Each path below is one point turned by a fixed rotation once a step. After each direction that follows a path, write how fast that rotation turns it, in degrees each step (0 if it stays still).
Each turn is a multiple of 5 degrees from 10 to 175, or 0.
Each row of a path follows its step; steps can be skipped.
Rotation 1:
step 0: [ -3  -2  -5   9   3  18 -16  14  -3   3 -17   6  -1  11  -8   2   8   4
   3  11   5  -8   2  -2  10   0  -8  -4 -11  -1   6   6  -4   4  -6   0
  -9  -4]
step 1: [ 19  -4  14  -5  -5   0   6  14  -7   2  12  -8  -5  -4  -1   6   1   7
  -2  -3  -1   1   1  15  12  -1   7  -1   5 -13  -2   5   9  -6  -5  -5
  14   4]
step 2: [  5 -10  -9   1  -6  -6   5  -3   9   2   4   8   5  -9   5  13   4   8
   3  13  -5  14  -1  -5 -14  -5  -5  -6   0  -2   0  -3  -6  -2   8   0
 -21  12]
step 3: [  2   9  -4  -3   6  12  -4  -5  -2  -4   1   7   4   6  -2  -6   1 -23
  -3   5  -6   7 -10  -1  -3 -10  10 -16   7   2   5  -5  -3 -10  -8   5
  15  -8]
step 4: [  0  -2  10   1  21 -16   2   9  -4  -9  -8  -4   5   8  -2   8   5   6
   2  -8  -5 -12   1  -4  -3  11  -7  -4  -3   6  -6   2 -18   3  -7  -5
   4   8]
step 5: [ -4   3  -8   2 -13 -12  10  -1 -11  10   8  -6  16  -4   5  -4   2  -8
  -8   5  12 -10  -7   0   7   3  -2   3  -4 -13  -1  -2   5  -6  20  -1
   5   0]
step 6: [-10   7   4   0  -4  -5   0 -18  10   3  -4   4 -15  -9   8  10  -7   3
  11 -13  -8   3   5  -7  -9   4  -1 -10   4  12  -3   2  10 -10   5   4
   2  -7]
step 7: [ -3   6  -8 -10   8   2  -1 -10   0  -7   4  -6   2  18  -1 -10   1  -4
  -7   0  14   4   6 -12   6   0   4  20   7  10   6  -3  -6   3 -11   2
  -9  -3]
step 8: [-18   1   3  12  -5   5   3  16  -4 -10   3   3 -13  -4 -16  -5  -9   6
  -6  -6  -4 -12  -7   3  -1   3  -4   4  -6  -4  -7   1   4  17   3  -1
   8  -1]
step 9: [ 14 -13   0   2  -7  -4  -3  -7   8   9 -12  -6   4 -13  12 -17   6   9
   9  -3   3  -2   0  12   0  -4  -2  14  -3  -5   4   8   7   1  -1  -6
  -3  -9]
Speeds:
[ 0 -1  0  3  4 -2  5  0 -2  1  4  1  3  2 -6  2 -1  1 -2  1 -3 -2  1  1
 -2 -2  3  3 -1  1  2 -2  5  1  5 -2 -4  1] => 120
Rotation 2:
step 0: [  3   5   5  -1   3   3  -5   8  -2  -3  -4  17  -2  -5  -7  -4  -7  13
   6   7  -6  -7  -3   1 -15 -22   4  -7 -14  12 -14  -9 -10   7   3  -4
   7  -3]
step 1: [  7   1 -13 -14   5   4   9   3 -14  -2   1   9  -4   1 -12   5   1  14
   5   0   5 -10   5  -3  -6  -2  13  -5  18   9  -3  -2   4   4   3 -15
  11 -11]
step 2: [ -7 -17 -11  -6   3   7   0  -4  -2   3 -14   0   7  -1 -13   7  -1  -1
   5   6   1  -1  -2   3  -3   1  -5  -2  18  10 -14 -10  21  -2  13   8
   2   5]
step 3: [ 12 -21   7  10   0  -5  -2   8   0   2  -6  10   4   0  -1  -4  -1   3
   3 -10   0  -3  -2  -8 -13  -2 -12  -9  -7  22  -1 -14   7   6   8  13
  -1  -5]
step 4: [  8   4  -4  -3   0  -2 -10  -1  -1   5  -6   9 -12 -12  -9 -20 -11   8
   6  -3  12 -16   4   6   0  -6   0  -4 -10  16   0  -1   3  11   3  -7
   7 -11]
step 5: [  5   2  -5  -4   7   9   9  -8   4  -3  -5  11  -6   0 -13   3 -10  19
   6   9  12  -1   0   5  -1  -6  19  -2   5  11 -23  -5   1  -8   1  -2
  -2  -1]
step 6: [  8 -11  -2  -7   6  -2   9   0  -6  -9  -9   7   4   9  -2   1   1  -2
  11   4 -17  -1  -5  -5  -9 -10   4  -6  17   5 -19 -11   8  12   4   3
  10  -6]
step 7: [ -2 -11   0  -3   5   6 -10  16  -5   6   0   5  11   0 -19   0  -6   5
   5  -6  -5 -11   9  -3  -4  -8 -11 -13   5  13   8  -9  10   8  12  -1
   9   3]
step 8: [  4 -10  -9  -3   9  -1 -11   1 -10   7  -9  11 -10  -8   3   0  -3  15
   0  -1  21   0   0   0 -12   1  -5   3  -3  23   0   0  11  -6  10  -1
   1  -4]
step 9: [  4  -2  -1   4  -6  -1   8 -16   6  -6 -14   7  -2 -13  -5  -7   3   0
   4   3   7 -16  -8   2  -5  -1  13   1   1  20 -15 -15   2   5   7   4
  -3  -8]
Speeds:
[-2 -2  4  0  2 -1 -7 -1 -2  0 -1  4 -2  3 -2 -1  3  0 -1  3  1  0  2 -2
  2  0  2  4 -6  0  3 -2  1  2  0 -1 -5 -3] => 85
[-1  1  0  6  0 -1 -1  0  5 -2  0  4  1 -2  0 -4  1  1 -6 -1  3 -1 -3 -3
  0  3 -5  2  3  3  0  3  4  2  0 -2 -1  2] => 70
[-2  1 -3 -3 -1 -1 -3 -3 -2  1 -5 -1 -3 -3  3 -3 -1 -4  1  4 -3 -1 -2  3
  0 -3 -5  2  0 -3 -2  2  3  4  0 -1  4 -1] => 160
[-5  2  0 -3 -1  1 -5  1  2  1 -2 -6  5  0 -5 -3 -2  0  1 -1  4 -1  5  0
  4  1  1 -1  2  0 -3  0 -1  3  1  0 -1  2] => 135
[ 0  3  4 -1  1  5 -2  1 -3  0 -3  0 -5  1  0  1 -3 -4 -2  1  2  3 -1  1
  2  3  2  2  2  3 -2  0  4 -7  0  2  2  2] => 115
[ 3  3  3  2  0  2  1 -4  6 -1 -4 -3 -3 -1  1 -3  2  1  2 -2  3  0  2  3
  0 -4  0 -2 -5  2  0  2  0 -1 -3  4 -1 -4] => 70
Rotation 3:
step 0: [ 16  -6  -8   4   9  -6  -6 -10   3   9  -2  -2   0  -9 -14  14   3   0
   4  -4  -4 -10  -3  -2  -4   1   9   5 -17  -6   8  -8   7   7   7   4
  -9  -2]
step 1: [-16  -1  17   3  -1  -7  -5 -13  -2  -3  -2   1  -6 -12   8   8   0  -5
   2   3   8   3   5   4   9  14  -2   2   4  -1 -13  -6   1  -3 -20   3
  -1  -1]
step 2: [ 10  10   5   8  -1  -8   5   3  -5 -13  -1   0   2  10 -10  -1 -10  18
   4  -1   2  -7   1  -7  -7   8   4 -13  -7  12   4  -3   6  -3   5   6
  12  11]
step 3: [ -3   0   3 -18  -7   3 -18   5   2  -2   0   0  -5 -13   3  15   4  -7
   9   6  -8  -1  10   2  -8 -12  -6  -2  -7  -2   6   4  12  13   0   2
   3  -1]
step 4: [  4  -5   4   0  -5   3   9  -7  -4 -12  -6   8  -1   0   1  -7  -3   2
  -8  12  17   6  -1 -21  14  -5  -1   6   7 -13  -4   1  11  -5  -3  -3
   1   8]
step 5: [  7  -6  12   7  -8  -4  -5  21  -8   5   0  -6  -1   3 -11  -1  -5  -1
   3   6  -5  -1   1   3 -13  -6   7  -3   3   7   5  14 -13  -2  -6 -13
  -5  11]
step 6: [ -7  -9  -6  -7   3  -5  -1   3   8  -1   8  -7 -22   8  15  -1   3   2
  -1  -7  -2   6  -7  -5  11 -14  -6  -5  -3  -2  -4  -4   6  15   9  -5
  -6   2]
step 7: [ 11 -13   7  -8  -7  17  13  -7  -3   2  -6  10  -2   9  -3   5  -2  -6
  -8 -10   8  -2   7   7   2   5  20   9   4   1   0   1  -4  -6   2  -4
  -4  -4]
step 8: [ -8  -1  -2   5  11  -9 -12   3   6  22  10 -10   1   2  -8   6  -5   4
  -6   4  -4 -11  -9  -4  -4   6   7   5  11   0  -6  -8   0   5  -3 -11
   9   6]
step 9: [-10  -7  -8 -13  -2  -4  15  -2  -7  -2  -5  -5 -13 -13   6   3  13  11
  -7  -6   0   0   1  -3   2   9   0 -10  -8  17  -2  -4  -3  -5  -2   7
  -6  -6]
Speeds:
[-2 -3 -4 -1  3 -2 -4  0  0  1 -3 -4  0 -3  1 -3  4  1 -1  0  2  2  5  1
 -2 -4  3 -4 -5  0 -2 -2  3  2  2 -2 -2 -2] => 125
[-2 -3 -2  4  4 -3  1  4 -2 -4  2 -2 -3  0  1 -1  0  3  1 -2 -1  2  0  1
 -2  2 -3 -5  2  5 -1  2 -4 -2 -5  1  0  5] => 100
[ 0 -1 -1 -4  0  1 -1  0 -2  1 -5  1 -1 -3  1  2 -7 -3  2  1 -6  1  2  3
 -2  1  3  0 -2  1  1  4 -3 -4 -2 -3 -2 -1] => 160
Rotation 4:
step 0: [-11  11   2  -8   0  -5   7  -1  -5  -1  -3   7 -12  11  -5   3   8  10
   1  -1  -7 -21   4  15  -2   3   8  -2  -8  -1  -2   9  -1   2   1   4
   0  11]
step 1: [-17   4   2  -1   2  -4   3  -5  -1  -3  -1   4 -10   6   2   3  -1  -9
   8  10  -3 -11   7   2   7  -9  16  -1  -1  -7   6  11  -1 -10  -8  10
  -5  12]
step 2: [ -3  -1  -2   8  -2   3  -6   1   6   3   2   4  -1   1  13   6   0 -20
   2  11   2   3   4  10  -1 -15  13  -6  -5  -4  13  16  -6   4  -1   0
   2   5]
step 3: [  5  12  -2  11   0   5 -13   5   5  -8  -6  10  -1  -2   4  -3   5 -20
  -7   5  -1  -1  -5   7  -7  -6   5  -6  -3  -5  -9  10  -9   7  11  -3
   8  -5]
step 4: [ -4  10  -2  -3   1  -4 -11  10   2 -14  -2   9   1  -4   0  -5   8  -6
 -13   4  -9  -4   1  14   4  -3  -3  -1   0 -12 -18  -7   2  13   2   0
  -1   8]
step 5: [ -4  -2   4  -5  -2  -5   9   2   4  -2 -14   8  -2   2   3 -14   0   6
 -12  -1  -5  -2  10  13   8 -11   7  -1   9 -14  -9  -3   0   5  -5  -4
  -9  10]
step 6: [  5  -2  10   7   4  -4  14   5   3   5 -14  -4  -3   1   1  -8   2  -1
  -5   0  -2 -10   4  16   6  -9  10   7  12   3  10  12   5   8  -9   2
   3   6]
step 7: [  0  15   1   2   3   2   9   8  -3  14   0   3  -9   1   0  -6   8   0
   5   1  -3 -13  -6  17   2  -9   1  -1  -4   4   6  18  -1   1   2  10
  12   0]
step 8: [ -7  16   0  -1  -3   2  -1   0  -4   1  12   6 -10  -1   0  -7   0 -13
   6  10  -3  -7   2   4  11 -10   5  -3  -8   7 -12   5  -3  -4   1  16
   7   8]
step 9: [ -5   0   0  -1  -9   2  -9  -5  -4  -2   4  12   1   4  12   0  -1  -8
  -5  11   9   3  14   7   9 -13  10  -8 -10   7  -8   1  -3   8  -1  -1
   1  16]
Speeds:
[ 0  3 -2  4  4  1  0  2  1  3 -4 -3 -3 -1 -1  2  1 -1  6 -1 -3  3  3 -3
  1 -5 -2 -1 -3  0  4  2  0 -1  0  4 -1 -1] => 65
[ 3  2 -2  4  2 -1 -1  0  0 -4 -4  2  0 -1  3  3 -1  0 -6  3  0  5 -3 -1
  1  0 -1 -5 -3 -1 -3 -4  1  0 -4 -2  0 -2] => 55
[ 1 -3 -2  1 -2 -2 -1  2  0 -1  3 -5  1  1  3 -3 -2  3  1  3  1  0  3 -1
  3 -3  3  2 -3 -4 -4 -2  0 -6  0  0 -4  5] => 95
Rotation 5:
step 0: [  8  -2  11  -2   3  10   2  -3  -7  -3   3   9  -2   7  -3 -11   2   2
  -5   2   0  -7 -13   9  -9  10 -11  -7 -13   0   0  14   3   1   0   4
   3  17]
step 1: [ -3   3  13   3   8   0  -9  -4 -13  -4  -1  -2  -6   6  -2  10  -5   7
   8 -10  -2  14  -1   4   1  13  -3  -3  13   2   8 -13   1  -6   5  -1
  -9 -10]
step 2: [ -2  -3 -14   0   5  -4  -7  -1  13   0   7 -20  11   3 -10   6  -2  -8
  10   3   3   2  -6   1   6  -5   7   4  -4  -8  -9  -1   0 -12   9   5
   6   0]
step 3: [  8   3 -15   2  -6   3  20  -5   1   5  -2  -3  -7   7  -1  -3   1   1
 -12  -7  -4  -8   3 -11  -6  -7   7  -6   6  -5  -1  -7   8  11 -10  12
   1   1]
step 4: [ -3  -7   8  14  -2  -2  -6  -1  -3   9 -15   8  -6 -15   3   1  -2  -1
  -2  10   4  -8  13  10   1  -5   0   4 -10  -9  12  -3  -3   7   0  -1
  -8  -4]
step 5: [ -9   7  15 -14  -1   3   1   7   1  -1  -5   8  18  -4  -4   3   1  -7
   3   5   5   8  -4 -11   3 -10   6  -3   8   8   4  10  -8   7   2  -7
   6   3]
step 6: [  3  -2  -1  -5   5   7   6  15   4  -4  14  -6  -7  -9  10  -6  15   6
  -1  -2  -6   4  -3  -1   0  -1 -19   4   1   5   2  -1   8 -12  -6  -4
   5   8]
step 7: [ -2  -2  -5  10  -4  -2  -9 -11   4  -9   6   6 -13  13   3  -6   3   1
   6   4  -8  -5   0   5   2   9   2 -15   3   3  -8  -3 -10  -1   2 -15
  -6 -11]
step 8: [  3  -5  -4  -1  -6 -12   5   4  -2  -2 -10   0   6   0  -6   3 -14  12
  -2  -4   6  15  -5   9   1   6  14   5 -11   1 -16   7   4  -5  -2   5
  -1  -5]
step 9: [  4   8   1  -4   5  -2  -3   2  -4  13   3  -2   4   8  14   3  -7 -15
  -3 -20  -3  -9   3  -1 -14  -2  -1   3  -8   0   2  -2   6   6   9   9
   7   5]
Speeds:
[-6  2 -1 -3 -5 -2 -3  2  3 -2 -2 -1  0  1  1  6 -3  2  2 -2  6  1 -2 -3
  2 -2  3  0 -2 -1  1  3  3 -3  0 -2  0  3] => 115
[-2 -2 -6  2 -4  2  4  1 -3  1  0  3 -1  2 -1  0  3  3  4  2  2 -1  2  0
 -1  5  1 -2 -5 -1  2  3 -2  3 -2  1  1 -3] => 90
[ 1  2  2 -2 -3  6 -4 -3  0  0  3  1  2 -2 -2 -2  4  0  1  2  1  4  2  1
  0  1 -1 -2 -3  6  1 -2  1 -1 -4 -2 -3  4] => 60
